[[129 116 111 106 120 130 143 147 142 131 121]
 [148 141 131 123 110 109 119 131 142 147 142]
 [110 111 116 132 139 141 144 134 121 112 107]
 [119 111 112 113 131 144 146 144 134 121 109]
 [119 110 109 118 130 143 147 144 134 122 111]
 [131 118 108 111 117 131 142 147 145 133 121]
 [119 133 145 143 143 134 119 111 111 118 136]
 [139 148 142 139 122 119 109 115 127 139 149]
 [110 121 134 148 148 143 131 118 111 111 119]
 [112 108 114 132 137 144 145 137 125 114 112]] ans = 112

[[144 115 104 127 121 129 151 145 135 127 130 111 132 119 123]
 [112 140 151 128 135 128 105 112 121 130 126 144 123 136 132]
 [112 126 145 117 125 129 109 103 132 120 103 134 140 136 121]
 [112 134 148 126 131 123 109 109 126 122 116 140 135 138 131]
 [115 142 149 134 137 122 109 117 119 129 133 145 124 138 138]
 [114 123 142 116 123 128 112 104 134 118 100 131 143 135 120]] ans = 114

[[121 147 127 144 115 111 140 143 115 114 123 127 110]
 [118 122 117 116 126 126 106 128 120 125 147 143 133]
 [132 112 127 114 136 140 120 117 138 136 130 128 140]
 [119 121 115 116 117 126 128 133 127 119 129 133 121]
 [136 122 133 127 131 135 139 121 138 132 113 116 128]
 [132 114 128 118 134 135 121 115 134 134 124 122 135]
 [133 116 129 120 134 137 125 119 136 134 125 124 135]
 [113 120 108 111 115 125 118 136 122 116 140 143 122]
 [135 126 133 131 130 131 139 123 135 130 113 116 126]] ans = 135

[[139 142 120 112 130 112 153 143 119 142 132 146 117]
 [125 127 128 120 132 120 106 141 107 134 121 147 131]
 [133 142 113 113 133 113 123 137 106 145 133 146 116]
 [139 138 120 109 122 109 118 132 108 149 128 145 125]
 [134 136 124 114 115 114 128 142 108 146 125 146 135]
 [130 130 132 112 126 112 130 151 111 141 120 146 132]
 [134 139 120 107 138 107 135 143 118 147 133 145 110]
 [119 129 126 120 132 120 118 152 110 138 123 146 129]] ans = 119

[[141 112 119 114 117 138 143 120 141 142]
 [103 137 132 134 132 128 113 121 116 116]
 [145 111 118 113 116 133 142 126 140 142]
 [125 109 108 112 110 145 133 113 132 132]
 [101 140 135 138 135 130 114 119 117 117]
 [127 124 123 127 123 141 136 119 134 137]
 [103 150 144 148 144 126 113 124 116 118]
 [122 108 109 108 109 135 125 119 126 126]
 [117 112 110 113 111 139 123 116 123 123]] ans = 117

[[149 128 120 131 125 141 131]
 [123 117 106 131 125 119 129]
 [127 138 122 132 125 149 116]
 [119 132 122 131 125 137 106]
 [134 129 108 131 125 140 136]
 [127 129 150 131 126 111 132]
 [127 129 154 131 123 122 134]
 [118 129 135 123 134 107 129]
 [127 119 122 143 125 118 115]
 [130 132 133 112 129 134 144]] ans = 130

[[124 123 124 129 135 126 117]
 [131 124 123 127 136 134 142]
 [121 123 132 135 127 127 137]
 [122 118 113 128 143 107 115]
 [124 126 121 119 128 129 136]
 [134 148 133 158 107 113 140]
 [125 124 124 134 128 131 114]
 [122 128 126 132 118 119 119]
 [137 120 125 124 123 129 127]
 [133 126 128 117 123 127 119]
 [136 136 122 126 125 134 135]
 [137 132 126 136 123 124 120]] ans = 137

[[152 113 144 112 151 140 140 110 127]
 [110 138 121 144 114 131 120 149 149]
 [143 120 134 116 140 127 135 112 114]
 [144 120 133 113 139 122 135 108 105]
 [124 131 123 130 123 123 125 129 122]
 [113 136 121 140 116 128 121 143 141]
 [138 123 130 118 135 122 133 114 110]] ans = 138
---
(122, 131, 136, 141, 145, 150) Out: 131
((119, 120, 119, 120, 153, 120), (135, 136, 136, 136, 137, 137), (114, 117, 114, 118, 156, 115)) Out: 117
((129, 141, 98, 138, 120, 132), (141, 134, 135, 126, 126, 144), (119, 137, 115, 132, 121, 126)) Out: 137
((109, 130, 116, 132, 141, 139), (106, 130, 120, 122, 153, 129)) Out: 130
(142, 113, 99, 113, 149, 131) Out: 113
(117, 108, 121, 119, 151, 140) Out: 108
---
[[117 144 157 120 152 134]
 [154 137 125 133 110 135]
 [117 110 156 150 136 119]] out 133

[[127 113 122 146 134]
 [127 152 126 143 131]] out 126

[[119 118 120 118 120 154 119]
 [131 130 132 131 132 143 132]] out 132

[[149 124 111 114 116 135 126]
 [132 102 129 151 122 118 125]
 [151 120 102 114 125 121 130]] out 122

[[125 142 135 102 131 126 146]
 [145 134 124 126 117 125 121]] out 117

[[114 143 142 123]
 [135 152 130 122]] out 152

[[144 139 128 127 143]
 [134 136 124 128 138]
 [154 111 141 120 135]] out 124

[[110 109 147 115]
 [110 111 104 148]] out 111
---
Q: [111 155 154 114 146]
A: 146
Q: [137 154 121 151 114]
A: 114
Q: [120 133 107 118 136]
A: 136
Q: [146 151 140 116 135]
A: 135
Q: [130 142 107 120 125]
A: 125
Q: [153 152 132 116 156]
A: 156
---
[136 107 120  99] -> 120
[151 121 115 118 130 129 147] -> 129
[104 131 149 101 137] -> 101
[105 128 107 142 123 101] -> 123
[150 108 124 143 131 112] -> 131
[155 118 147 138 145 132] -> 145
